In the rows, zero is written as 128.
One hidden turn or mirror swaps the rows below in pairs. Which row is each named row swapped with?
The rows were stretched afterwards, more along some directions than others.
gani: [134 135 104 116 116 135 182 139 135  96 131 140 142  95 141 158 182 102
 123]
gak: [103  94 113 134  88 146 161 135 143 128 161 138 145 114 101 132 128 120
 108]
bebu: [131 110 119 116 105 109 162 135 130  98 123 188 122  88 138 144 160 143
 136]
kob: [106  96 111 126 101 138 169 139 143 118 168 144 148 104 103 117 132 103
 114]
Sog: [126 138 119 110 101 153 166 133 127 147 130 156 150 144 109 147 136 110
 129]
pok: [122 118 137 115 111 119 157 137 148 101 128 186 109  87 143 147 169 149
 138]
raf: [138 116 126 130 109 118 160 137 134 104 116 174 124  88 138 150 167 138
 137]
zizo: [113 108 134 100 125 110 194 152 135 123 137 151 139  98 123 125 111 120
 161]
sisa: [112 134 112 111 107 127 169 141 122 151 132 163 153 136  92 130 138 114
 127]
Kab: [122 128 123 108  97 121 184 137 132 144 133 160 158 133  89 151 121 116
 134]
Fifik: [133 127 116 136 112 174 142 127 128 137 116 129 140 122 164 113 120 104
 151]
sonuz: [130 126 107 116 126 129 174 131 134 103 109 128 146 112 145 157 163  96
 116]
Mafon: [101 141 123 104 128 109 158 121 146  98 121 142 138  83 120 128 151 130
 123]
sop: [114 138 139 120  64 181 182 133 137 119 165 168 121 103 132 117 169 113
 143]
dobu: [126 125 134 119  74 192 190 124 151 120 171 159 124  94 144 130 161 112
 148]
guten: [126 122 115 123 120 163 139 117 126 113 126 138 129 109 177 124 134 125
 160]
kon: [123 117 127 128 117 183 160 127 133 124 135 135 135 117 177 114 124  88
 154]
rupi: [139 136 121 141 133 127 144 122 131 132  84 119 158 134 128 135 136  95
 112]
Gamu: [127 130 118 114  96 154 147 115 129 139 149 162 149 143 121 144 138 122
 128]
kipuv: [135 143 125 141 120 145 147 129 137 138  92 140 153 117 117 123 133  91
 110]
sadu: [127 108 109 109 131 132 178 133 146  93 124 134 144 100 138 166 162 114
 122]
vifi: [126 102 129 112 106 123 152 136 150  99 126 186 111  95 134 165 168 146
 130]
bimo: [114 144 125 129  69 179 165 105 132 127 156 153 129 104 157 129 163 114
 144]
Visis: [122 112 107 112 126 156 178 156 128 116 140 162 142 108 147 135 140 124
 148]
fof: [138 131 135 139 122 142 155 141 142 131 102 153 143 122 126 137 147 102
 121]
kile: [112  94 113 120  96 142 178 147 143 119 175 146 135  94  98 120 143 116
 111]
Merim: [131 145  83 153 115 164 136 125 120 143 151 120 148 120 130  99 134 105
 113]
giga: [123 128 121 123 111 163 142 126 127 136 118 139 137 115 168 115 139 114
 161]
Vupo: [127 148  85 154 101 162 146 131 121 148 153 119 166 120 117 120 143 109
 111]
pesu: [104 131 119 105 126 110 155 119 142  83 119 132 132  95 140 143 169 132
 128]
visi: [105 119 131 128  58 202 193 147 150 124 178 172 128 104 125 121 169  99
 135]
deta: [128 103 139 113 124 128 202 156 129 126 137 158 140 104 130 129 114 102
 161]
dadi: [140 137  80 147 106 150 132 127 110 144 136 124 156 121 118 118 146 109
 106]
Bomal: [123 127 133 109 105 135 189 133 136 158 143 172 150 129 107 158 122 114
 138]
Kog: [114 121 130 106 131 104 169 137 119 122 130 164 133 103 147 125 118 128
 169]
zer: [131 111 100 112 134 144 188 151 130 118 138 148 147 115 131 137 126 119
 144]
tede: [128  95 118 137  86 164 176 141 128 101 136 160 118  98 152 115 143 118
 148]
Rako: [113 151 121 114 126 131 163 125 138  98 129 130 144  90 139 117 172 104
 124]
Mitol: [117  90 120 128  89 157 179 148 121 100 129 161 126 100 155 124 146 112
 145]
los: [127 148  77 147 112 152 124 118 116 135 146 125 163 118 132 109 146 107
 116]
Nad: [112 101 139  99 119 115 194 153 132 133 128 153 143 108 125 128 122 108
 161]
lur: [125 147 126 124  73 170 188 128 126 122 180 155 146 110 129 116 166  97
 136]
pef: [112 134  98 115  93 138 152 129 119 139 127 160 151 135 113 150 149 125
 130]
gubi: [108  96 108 130 105 131 166 136 135 124 158 135 135 110 103 111 119 110
 112]
Teme: [104 128 121 134  64 199 162 124 137 123 157 148 127 114 138 100 171  97
 128]
bemot: [126 124 132 121 128 113 133 125 136 126  91 155 142 122 120 134 138 115
 117]
Bolam: [107 132 136 113 130 112 158 123 151  97 128 142 131  90 132 128 157 137
 132]
Miga: [140 129 118 108 106 112 179 128 120 149 121 164 152 126 105 159 126 124
 143]
Dapo: [134 118 102 113 121 154 187 137 140  97 138 143 146  99 148 145 164  98
 123]
zep: [122 149 122 133  69 202 163 119 146 127 163 149 137 113 142 119 160 110
 140]

Swapped with sop: Sog
Swapped with Rako: bemot
Swapped with los: kob
Swapped with tede: zer
Swapped with bimo: Bomal

One hidden turn or mirror swaps the rows below in pairs. Which row is each named row swapped with?
The rows were stretched afterwards, more along some directions than others.
Nogef: [155 110 132 131 108 124 125 138 116 122 134 144 126 148 123 120 124 154
 143 128 127 103 153 108 119 127 139]
Ditep: [120 106 109 114 125 124 117 143 112  91 102 128 145 162 110 107 134 115
 136 112 138 121 157 122 114 112 125]
mel: [116  90 127 136 123 148 123 135 125 135 123 139 137 168 128 120 139 128
 141 115 130 106 160 125 132 100 117]
zupa: [108 108 121 163 120  91 128 144 129 131 109 115 110 138 127 127 115 101
 113 104 134 145 155 104 109 112 121]
Sumag: [124 101 128  97 113 132 122 127 112 102  78 141 125 108 111 119 119 141
 101 143 160 118 149 109 119 114 109]
tez: [104  88 138 115 117 124 130 139 128 133  79 143 102 111 118 132 124 136
 102 127 127 114 157 123 110 120 105]
velof: [124 122 101 129 134  94 113 161 136 108 110 119 148 135 118 104 117 140
 115 114 123 147 143 103 109 130 147]
neb: [123  98 133 137 121 121 115 139 134 120  87 113 116 143 131 117 114 118
 117 121 146 122 153 109 114 112 112]
Vuzum: [130  89 147 104 133 126 131 128 137 117 112 161 133 127 136 106 123 123
  97 111 104 110 155 110  92 105 134]
dabez: [116 101 115 122 144 124 149 152 123 125 117 126 103 151 127 134 128 117
 144 125 139 115 129 128 102 130 126]
mif: [109 130 153  96 119 149 140 119 135 119 108 150 132 121 138 143 111 127
 138 127 114 142 145 113 104  94 123]
vupum: [118 111 112 150 138 111 136 151 119 123  93  98 119 133 108 132 114 126
 130 120 148 132 141 105 120 116 106]
kopad: [119  99 133 103 129 135 118 133 140 127 110 153 108 136 145 128 134 138
 146 152 122 115 125 143 106 116 143]
Gomu: [142 102 104 118 126 131 147 137 125 125 131 129 131 113 140 124 105 145
 132 120 143 121 160 132 126 124 148]
mamag: [113 123 111 101 143 130 135 147 131 129  94 125 130 131 130 122  93 127
 136 105 128 122 166 138 117 119 115]
renaf: [133 111 127 143 107 131 135 137 120 133 156 142 138 165 131 134 135 135
 146 113 140 123 157 115 125 109 139]
dep: [133 118 120 134 126  85 112 140 125 113  89 126 130  95 134 121 102 119
  96 114 142 148 142 108 101 122 134]
zov: [121 100 123 124 136 119 129 131 125 109 123 146 133 115 134  99 118 123
 103 120 143 121 155 116 102 113 124]
logaf: [138 139 113 153 103 110 128 139 108 116 114 110 156 140 119 123 105 149
 134 115 144 128 153  84 122  93 128]
movi: [123  81 143 120 133 143 147 137 127 144 121 135 108 165 129 131 132 113
 149 122 137  86 160 149 112 118 111]
bogu: [141  91 125 114 129 151 127 129 119 133 138 139 146 151 141 136 112 146
 139 133 134 106 167 123 135  97 131]
fik: [133 103 112 133 130  86 119 133 105 116 132 122 156 158 124 130  95 125
 123 125 141 134 164  98  90  99 134]
gog: [126  79 138 129 140 112 145 132 129 118 127 135 122 120 120 127 138 120
 121 134 138 115 146 117  93 117 135]
Dokot: [118 138  97 133 111 101 117 149 110 121 117 140 159 126 116 120 116 128
 125 113 142 139 137 114 120 107 140]
Nupi: [113 105 131 116 135 110 142 155 132 155 108 122 113  99 130 128 112 152
 100 129 151 140 156 114 125 126 129]
tirig: [131 111 133 131 121 116 110 136 135 128 106 157 118 102 165 116 125 154
 126 135 108 127 141 129 116 110 133]
soke: [118 130 108 102 132 131 107 135 125 126 110 130 139 127 141 108  97 140
 124 106 139 119 170 139 128 113 117]
dugak: [130 127 113 103 127 126 150 147 128 143 111 109 150 139 115 119 113 141
 137 104 144 123 152 121 138 131 138]
munaz: [145  87 126 155 131 110 117 140 114 117 131 120 134 141 133 123 121 142
 143 142 147 121 145 102 126 121 138]
Bik: [114  93 132  93 128 135 125 142 134 113  89 139 114 119 114 119 132 128
 114 129 108 110 153 126 124 113 111]
vimi: [120 145 112 141 127 114 125 135 113 127 131 116 144 128 134 115  75 112
 117 110 151 141 152 101 121  98 107]
lat: [126  86 109 157 126  90 121 153 127  98 119 116 108 136 119 118 115 112
 133 120 130 143 148 117 103 118 130]
vebi: [ 97 110 124 121 117 112 134 150 134 166 108 126 113 136 131 138 112 130
 136 125 131 119 148 131  86 117 116]
Ture: [129 104 125 135  93 137 124 140 122 109 104 145 103 144 120 111 120 111
 122 111 131 113 159 116 120 112 114]
vavu: [128 125  97 133 115 131 118 147 107 106 100 116 139 142 135 130  99 118
 137 114 141 123 160 118 131  84 113]
rego: [108  97 130 113 126 127 122 132 136 129  78 141 122 136 121 141 123 116
 119 118 122 113 160 137 101 116 114]
Kos: [129 108 150 116 128 130 147 134 140 131 112 133 102 126 132 157 152 147
 157 141 121 107 127 133  97 136 137]
zadem: [129  91 134 136 146 117 140 140 140 161 122 119 117 129 138 133 132 157
 126 131 137 115 148 120 121 120 141]
poduz: [139 113 106 127 123 100 111 156 123  95  95 120 137 111 124 100 125 127
 112 106 120 128 135 111 106 120 125]
boku: [126  91 143 128 140 111 127 133 151 126 101 119 101 140 113 142 152 122
 141 137 132 120 117 135  99 145 110]
Bobir: [117 112 136  98 105 132 135 124 142 110  89 151 111  95 117 119 120 128
  97 109 119 134 156 128 118 114 134]
Zodip: [108 112 134  91 119 142 131 124 135 139 111 158 149 149 109 125 123 121
 108 110 138 116 149 123 109 113 118]
Vamer: [120 110  99 127 116 129 138 132 125 119 132 137 125 139 108 140 101 137
 133 137 142 126 135 117 111 110 124]
babo: [104 120 125 102 139 131 132 146 137 145 103 143 136 126 120 141 145 150
 126 123 149 113 169 136 135 114 127]
Sufa: [133  83 146 115 141 104 127 138 143 129 108 124 116 127 129 120 143 144
 114 116 144 110 173 126 107 128 126]
lif: [133 103 129 152 140  96 127 143 126 141 136 104 128 139 122 137 139 140
 142 121 144 130 145 111 121 143 126]
nus: [137  86 112  93 114 127  97 142 133 104 102 152 151 156 117 103 106 125
  91 100 129 103 165 120 109 110 117]
Togi: [116 130 106 143 103 111 116 153 106 122 113 127 143 162 114 119 111 125
 125  94 143 130 167 104 124 100 109]
sese: [151 107 129 105 112 138 128 120 123  85  82 139 132 146 116 122 132 142
 119 122 129 102 134 102  99 131 106]
kefa: [130  84 134 111 147 120 110 135 143 128 107 136 122 137 128 128 128 117
 122 122 126 128 132 134 101 146 128]
bifum: [130 121  96 137 116 134 130 136 113  93 143 136 144 136 130 126  99 118
 143 118 136 147 157 114 134 108 153]
tunum: [126  90 133 142 125  77 124 135 127 129  93 135 119 107 119 124 129 140
  90 131 140 128 151 105 110 119 129]
fiba: [115  96 115 139 138 106 123 168 132 159 143 121 149 145 123 134 131 142
 128 116 127 123 162 114 119 107 140]
fub: [107  91 117 130 131 115 109 155 134 130 109 111 125 134 137 131 144 100
 129 116 152 148 165 147 125 110 117]
vano: [122  94 136 133 121 104 141 132 133 135  94 127  93 122 112 131 113 121
 103 126 138 115 150 123 108 130 110]
puz: [128  98 128 134 122 106 129 139 123 117 145 162 128 135 144 137 135 113
 147 108 130 107 157 138  98 105 136]
biv: [110  97 136 118 118 129 158 147 118 142 114 133 135 140 106 154 148 128
 137 127 153 118 166 110 111 127 129]
Roful: [130 107  89 148 129 114 119 158 113 120 146 125 159 165 127 115 124 119
 124 107 139 136 156 106 148 119 154]
Tik: [110 107 119 138 122 122 145 149 118 120 117 122 142 151 104 137 117 100
 113 102 146 118 166  94  99  90 111]
vud: [143 113 122 128 119 121 119 143 120  90 137 157 151 126 137 126 114 113
 133 117 134 127 155 116 116  96 144]
nobik: [128 114 121 101 134 122 121 129 123 109 111 151 119 123 124 115 133 138
 145 117 110 102 136 149 107 127 130]
Zopo: [125 104  98 105 115 122 106 140 106 110  93 142 141 127 143 105 140 147
 120 111 131 102 149 132 117 107 124]
katod: [121  96 129 100 107 115 120 148 146 120  96 134 138 146  97 136 120 126
 100  92 133 128 170 113 110 127 112]
lop: [140 106 130 126 124 118 128 129 131 132 114 124 132 110 125 152 125 151
 140 140 135 123 142 131 110 132 134]
bona: [110  97 113 127 125 128 112 129 107 112 107 147 126 142 113 113 131 130
 110 127 147 106 140 116 101 107 111]
Daton: [111 119 104 149 126 104 120 173 130 151 112 109 149 131 114 121 126 146
 119 115 149 141 147 102 134 122 138]
Gav: [108 133 137 128 126 119 121 148 145 136 110 126 132 121 118 142 137 151
 127 135 131 157 136 106 119 117 149]
seve: [106  99 120 121 138  89 115 161 144 132  82 111 124 122 111 114 126 128
 102 116 125 132 151 119 100 122 124]
Fel: [111 113 106 126 123 126 150 134 107 136 121 139 132 125 135 104  86 106
 129 105 142 119 157 129 126  95 122]
fomeg: [136 100 133 112 117 128 144 122 122 103 120 150 108 107 140 121 129 129
 125 138 115  94 142 123 103  98 135]
gon: [135  88 117 154 109 107 125 159 122 120 124 114 139 149 119 145 143 135
 146 126 142 136 173 110 128 120 140]
vaf: [122  93 136 129 119 118 125 129 126 134 113 130 120 161 135 133 113 121
 138 119 136  99 173 126  84 101  99]
pider: [134  94 135 141 137 106 140 145 135 138 121 121 101 128 116 145 145 136
 145 139 133 118 136 136 125 151 134]
zuzur: [114 109 131 133 131 133 149 132 121 137 129 138 142 158 113 129 112 121
 125 119 148 108 146  94  97 107 120]
Sesa: [139 105 113 148 104  99 140 158 112 128 112 106 132 132 109 127 102 141
 121 122 147 131 164 103 130 116 136]
moke: [123 108 124 125 113 112 117 131 123 123 126 137 135 115 141 102 105 139
 114 127 137 138 161 122 113  95 140]

Swapped with seve: gog
Swapped with renaf: Togi
Swapped with Zodip: Dokot
Swapped with vebi: biv
Swapped with Sesa: movi
Swapped with fub: fik
Swapped with vaf: gon
Swapped with nus: vud
Swapped with Sumag: kopad

